In the rows, 128 means zero.
One turn moves every row onto another: examples first, then more rows asked
Biv: [124 159 110 150 131  98 154 119  94 124 117 138 152 149 142]
dil: [122 162 123 126 139 144 144 145 122 128 155  74 133 139 142]
zozaf: [131 164 123 143 122  91 155 129 105 123 118 142 159 143 140]
diba: [130 168 112 144 122  98 159 123 106 127 118 127 156 143 142]
zof: [136 147 151 155 136 134 107 142 147 110 115 117 157 146 134]
rol: [117 152 141 134 152 128 102 153 124 120 104 120 176 129 139]
Lozuf: [127 158 158 126 146 109 149 171 111 149 157 107 117 159 154]
vazep: [127 125 133 161 165 120 119 130 132 141 126 112 126 171 156]
tuk: [125 159 134 137 126 158 143 137 127 131 145  84 140 142 122]
funal: [116 142 148 109 150 110 143 170 119 163 142 109 146 132 150]
Puf: [129 134 160 130 138 119 150 158 131 153 158 116 121 154 141]
Fif: [129 156 118 145 131  87 160 127 100 132 123 140 148 149 148]
nunu: [ 95 136 117 130 169 144 127 138  76 142 129 117 143 148 138]
gado: [118 159 171 135 140 129 122 169  86 110 141 146 139 157 129]
Vop: [124 183 132 135 133 146 138 150 115 128 142  76 139 146 134]
Vebo: [128 163 115 139 124  95 168 128  98 135 128 130 149 144 142]
befu: [107 160 126 151 160 151 121 135  73 118 134 112 128 170 135]
vovi: [109 136 129 153 152 160 131 125  89 126 140 118 126 164 124]
loko: [121 132 171 140 136 135 126 157 105 117 143 154 138 155 121]
dasaf: [126 147 135 157 173 107 112 143 115 137 125 110 124 177 167]
mos: [112 131 121 136 177 111 119 143 119 157 118 104 145 151 164]
risa: [104 135 156 122 155 126 117 164  87 129 126 151 157 139 133]
Feb: [105 145 127 143 155 157 119 133  79 101 141 121 134 155 132]
mepo: [137 158 145 140 139 125 108 152 148 102 127 102 158 138 150]
sov: [111 163 128 116 138 146 136 153 113 139 130  89 163 121 129]
dof: [119 129 129 154 175 116 109 135 113 121 131 119 126 168 167]
Buv: [123 163 119 143 123 100 160 127  90 122 122 143 153 144 135]
togu: [121 147 168 126 134 132 121 166 105  98 147 144 148 141 132]
zogi: [123 134 149 123 154 110 147 162 114 143 165 114 114 156 160]
zoruz: [136 173 154 150 141 122 101 157 133 107 115 110 158 151 144]

zof goes to loko
Biv goes to Fif
dasaf goes to Lozuf
Now find these:
dil goes to mepo
mos goes to funal

One turn moves every row onto another: examples first, then more rows asked
manu: [148 121 129  87  75 126 150 137 147 155 140 125 117 116 112 156  86 165
 137 127 109 131 159 126 124 135 159 130]
Tused: [118 100 125 133 119 130 181 141 153 112 102 136  91 148 132 146 113 133
 126 135 100 138 126 146 131 130 164 131]
kiz: [127 128 156 123 123 108 167 158 158 139  87 154 106 124  88 149  88 126
 114 139 114 127 156 121 120 124 150 129]
Zil: [125 108 136 127 132 116 132 125 151 151 119 109  89 129 133 137 110 139
 182 113 125 114 110 121 154 132 149 104]
Rukol: [126 130 174 120 124 110 150 139 156 147 117 146 112 107 157 120 117 150
 145  83 109 118 142 147 125 121 144 150]
Gibi: [121  99 134 129 115 129 142 135 158 159 119 112  92 121 117 132 112 145
 185 103 140 133 124 123 155 140 146 100]
vozi: [141 123 106 147 134 111 119 143 144 137 121 126 150 139 146 127  89 152
 133 109 137 133 138 114 101 140 138 146]
gero: [155 115 128  94 101 125 173 126 160 159 148 111 112 110 108 149  95 159
 139 132 107 127 157 130 131 125 161 118]
Bip: [114  99 123 133 111 145 182 153 142 115 105 125  95 148 146 136 107 123
 136 131 124 134 140 136 131 149 162 130]
Pifo: [140 125 128  89  88 120 156 121 155 160 139 124 133 119 102 154  88 156
 135 136 102 128 152 116 137 128 147 109]
Der: [144 122  98 157 125 104 135 147 134 143 127 129 151 132 151 138  93 136
 133 111 148 133 146 115 112 147 146 143]
feda: [119 120 124 121 117 130 140 123 150 160 133 112 102 117 135 131 112 144
 182  93 127 114 124 126 150 143 160  95]
tomid: [149 141 130 102  94 118 164 120 134 109 102 136 129 144 162 150 101 142
 148 137 144 109 155 137 137 133 146  97]
mul: [133 139 132 119 135 101 139 121 164 128  96 170 119 133 108 153 123 174
 145 122 152 121 170 133 127 117 132  95]
ludi: [115  93 117 137 128 129 188 136 151 113 115 133 100 143 133 131 119 121
 124 137 117 132 135 125 136 131 160 124]
lub: [122 143 155 119 118 109 150 137 139 160 120 139 127 106 151 122 127 164
 130  81 112 138 148 146 126 126 133 150]
peg: [157 142 124 112  93 125 160 118 147 118 101 159 138 149 153 136 107 144
 144 122 156 111 153 149 145 144 153 111]
sem: [108 115 127 155 103 126 135 136 173 140 131 147 134 124 100 150 108 126
 123  96 112 143 131 124 129 168 138 135]
Kiti: [148 135 132 139 148 108 145 138 150 141  91 114  96 102 101 146  92 119
 134 126 143 101 138 123 137 153 163 100]
maves: [126 118 136 119 122 114 167 156 165 147  81 144 113 127  93 143  93 142
 116 151 115 119 165 127 114 125 142 114]
gil: [111 138 163 126 117 110 158 150 143 158 125 145 124  94 148 118 109 144
 141  88 112 120 156 142 113 127 142 146]
tok: [147 159 115 130 140  88 154 122 124 145 132 114  89 113 113 157 112 136
 136 119 137 145 140 166 125 130 133 118]
teg: [162 152 128 116 141  90 153 139 127 139 129 123  95  98 110 155 111 133
 127 124 130 146 142 166 135 133 130 125]
runol: [128 107 133 166 107 127 151 134 158 125 124 141 129 125  98 139 111 120
 118  97 116 136 139 125 127 172 127 139]
sadid: [154 143 132 129 148  93 152 129 114 153 133 131  91 113 115 163 121 121
 133 104 126 149 151 153 140 126 137 123]
gafi: [138 125 181 142 122 129 143 113 147 124  97 127 121  97 102 143 121 143
 136  90 129 110 166 123 127 149 164 131]
ranof: [119 149 129 130  95 111 121 144 156 116 100 129 126 121 124 150 115 140
 152 103 162 129 116 146 135 150 107 114]
Fizot: [139 146  99 118 142 122 137 147 162 147 145 145 118 136 111 158 137 152
 114 119 154 119 130 124 116 136 135 123]
Fod: [142 147 106 103 146 117 139 127 172 141 131 145 119 141 114 161 135 136
 112 136 141 119 131 124 115 144 138 123]
teram: [125 117 152 144 129 109 159 116 123 108 108 124 120 139 112 157 107 163
 148 107 134 130 161 139  99  90 161 124]
Nure: [148 110 111 148 126 104 126 148 148 148 129 141 144 145 149 137  86 130
 138 108 127 131 141 111 119 136 139 155]
Podod: [126 103 145 153 127 105 148 128 120  98 105 134 114 126 122 152  89 161
 155  98 124 145 165 132 104 104 150 118]
mome: [143 125 132 142 145 111 125 145 151 116 102 113  99 102 100 142  96 112
 145 126 140 111 136 116 127 156 164 107]
sab: [135 126 121 100  78 126 167 123 146 163 143 119 116 114 107 150  97 160
 126 138 105 137 153 126 122 134 143 116]
fas: [149 127  96 160 125 107 138 139 135 140 123 144 148 146 144 138  79 151
 139 119 131 134 139 128 115 127 130 142]
muni: [139 113 156 150 135 113 146 126 117 111 115 133 118 134 104 174  91 159
 154 107 136 132 158 134 100 105 163 122]
kema: [112 153 138 106  89 144 156 156 174 122 133 128 130 115 113 151 114 163
 139 103 137 109 134 136 104 123 137 135]
luzen: [123 148 140 111  94 142 150 143 173 130 123 145 131 123 111 155  97 176
 133 115 143 103 125 135  96 120 146 138]
sofi: [117  95 128 129 124 134 180 139 154  98 108 136 100 138 137 148 124 117
 124 126 113 142 142 134 125 146 164 114]
ketaz: [157 137 123 105  84 109 143 128 141 109 105 155 127 130 164 143  99 134
 155 113 149 115 155 138 146 142 147 108]
kides: [132 117 184 136 107 134 140 129 150 121 105 139 115 109 106 139 128 144
 139  88 144 113 156 139 129 160 169 127]
Pur: [154 124 143 113 131  91 139 118 169 132  96 159 117 127  89 144 118 165
 152 120 151 123 160 135 129 116 134  96]
noro: [114 145 136 140  90 114 140 139 156 109 114 125 125 130 117 154 103 134
 163  96 161 124 124 132 142 160 112 109]
Kife: [107 155 161 123 120 121 149 145 145 158 114 151 110 102 147 124 111 141
 138  79 112 127 137 145 120 125 138 140]
mutet: [149 140 120 118  76 124 159 112 136 116 104 151 135 127 154 146 112 148
 154 120 155 119 163 139 140 139 154 102]
zirid: [116 112 141 128 125 116 146 127 146 156 124 119  96 115 129 123 113 138
 189 113 141 116 134 120 162 135 141 101]
tuted: [134 111 146 135 121 100 137 118 120 108 101 126 113 141 110 170 105 177
 154 104 126 143 154 145 108 106 161 116]
zeda: [156 152 108 116 132  94 140 131 122 143 134 131  89 117 116 168 114 132
 128 114 121 146 141 166 129 144 148 123]

gil goes to teram
Rukol goes to tuted
Now find these:
mul goes to noro
Podod goes to tomid
kides goes to Pur
Gibi goes to teg

